128 stands for zero in the data rows.
Here are some points, one per row:
[117  46  87 130 184 140 121 133  85 171 131 161 176 192  88 176  97 234
 166 198 124 140]
[129 102 129 109 106 146 141 121 137 122 124 117 106 132 126 142 117 158
 107 145 112 124]
[140 194 151 129 100 100 114  92 142  97 129 152 121 119  82 110 112 139
  99 147 124 137]
[132 184  97 156 142 129 143 167 127 151 119 142 146 120 109 130 173 121
 133  73 141 134]
[140  97  89 121 155 116 130 127 103 139 141 163 125 144 135 144 168 125
 170 149 175 130]
[152 135 162 123 166 158 144 112 122  94 114 153 127 121 148 107 138 151
 133 134 128 107]
[124  99 138 105 116 157 145 122 172  66  29  73  96 183  85 160 152 171
  76 116 104 140]
[ 90 161 100 151 124 108 140 149 140 166 156 100 131 121  79  92  86 153
  85  93 130 139]
[123 176 116 110 168 151 103 113 139 148 117 138  95 135 140 127 188  96
 125 106 163 118]
[ 88 168 131 130 117  84 104 139 127 142 177 162 132  68  93  86  84 106
 120 140 128 134]
[176 109 108 138 120 175  96 125 114 134 119 123 158 181 120 122  86 155
 110 153 121 157]
[172 114 135 114 128 133 162 163 122 129 112 142  87 114 155 131 160  76
 103 142 147  96]
[137 194 172 106 141  62 180 106 138 105 117 150 126 102 147 162 188 113
 159  83 156 167]
[161 161 140 136 135  90 174 124 134 119  76 128 116 145 148 133 166  89
 142 127 100 143]
[141 108 151 109 164  85 155 147 117  95  92  95 120 173 171 118 137  89
 148 147 121 160]
[166 214  87 180 106  88 123 144 127 162 108 127 121  75 116 153 163  52
 116  54 137 120]
[133 180 114 181  88 116  90 163 123  98 106 117 134  98 143 111 186 101
 110  40 127 112]
[132  63 126 146 117 217  52 195 145  93 114 170  44 133 192 115 142 181
   2 136 149 102]
[150 107 154 155 154 135 129 149 120 131 118 130 136 139 146 124 130 131
 146 120 132 156]
[139  48  95 114 118 162 130 100 151 122  47  71 158 214 105 139  90 162
  95 165 122 139]
[145 146 134 119 135  96 182 149  96 131 119 152 141 135 150 127 188 107
 165 165 126 118]
[132  76 133 114  97 170  89 121 172 121 119  78 168 158 133 114 132 197
 160 152  85 139]
[ 77 163 141 133 120 116 117 111  86 158 158 119 118 120  89 119  49 145
 102 166 127 163]
[127  97 136 161 103 121  91  68 120 140 140 113 156 160 117  96  52 180
 128 215 118 131]
[ 74 139 168 105  95 157 129 182  97 141 138 110 155 102 163 135 175 127
 147 142 107 131]
There is one direction along which these points spread out most. For each point below, how far along it does it lie, from 0 to 99? 50 is the average, and the first point above lies past it.
[164 126 145 139 114 114 167 113 101 168  61 125 167 157 121 146 100  91
 156 152 117 165] 51
[ 81  92  33 142 146 105  87 108  79 204 205 149 177  99  33 128 101 183
 143 186 164 163] 64
[119 106 125 116 128 158 116 117 107 114 109 110 150 163  85  77 107 157
 124 182 110 119] 67
[157 187 194  96 141 119 182 111 149  97 107 119 133 135 203 133 183 108
 168 124 135 149] 34
[151 102 113 133 143 124 127 110  87 171 171 154 188 136 101 169 130 204
 184 166 106 141] 62
[ 75  92 141 101 107 167 105  69 160 128 153  79 181 168  84  89  58 213
 106 155 124 140] 78
[186 116  63 138 139 164 136 178 104 155  67 115  51 134 110 131 153 107
  68  88 152  75] 44
[122 166  86 174 131  74 186 125 124 150 142 143 149 127 112 142 220 126
 135  88 132 124] 31
[123 110 171 126 126 132 131 112 134 115 144 105 169 147 138  91  99 182
 141 171 119 117] 64
[134 140 103 124 167 149 170 187  99 115  53 115 119 175 142 137 124 112
 120 109 115  92] 48
[146 150 183 106  89 134 127  80 148 100  95  89 142 132 118 166 150  93
 135  95  88 129] 44
[ 85 129 169  75 123 173 119  99  92 146 102  94 187 179  84 136 100 131
 156 146  63 110] 64
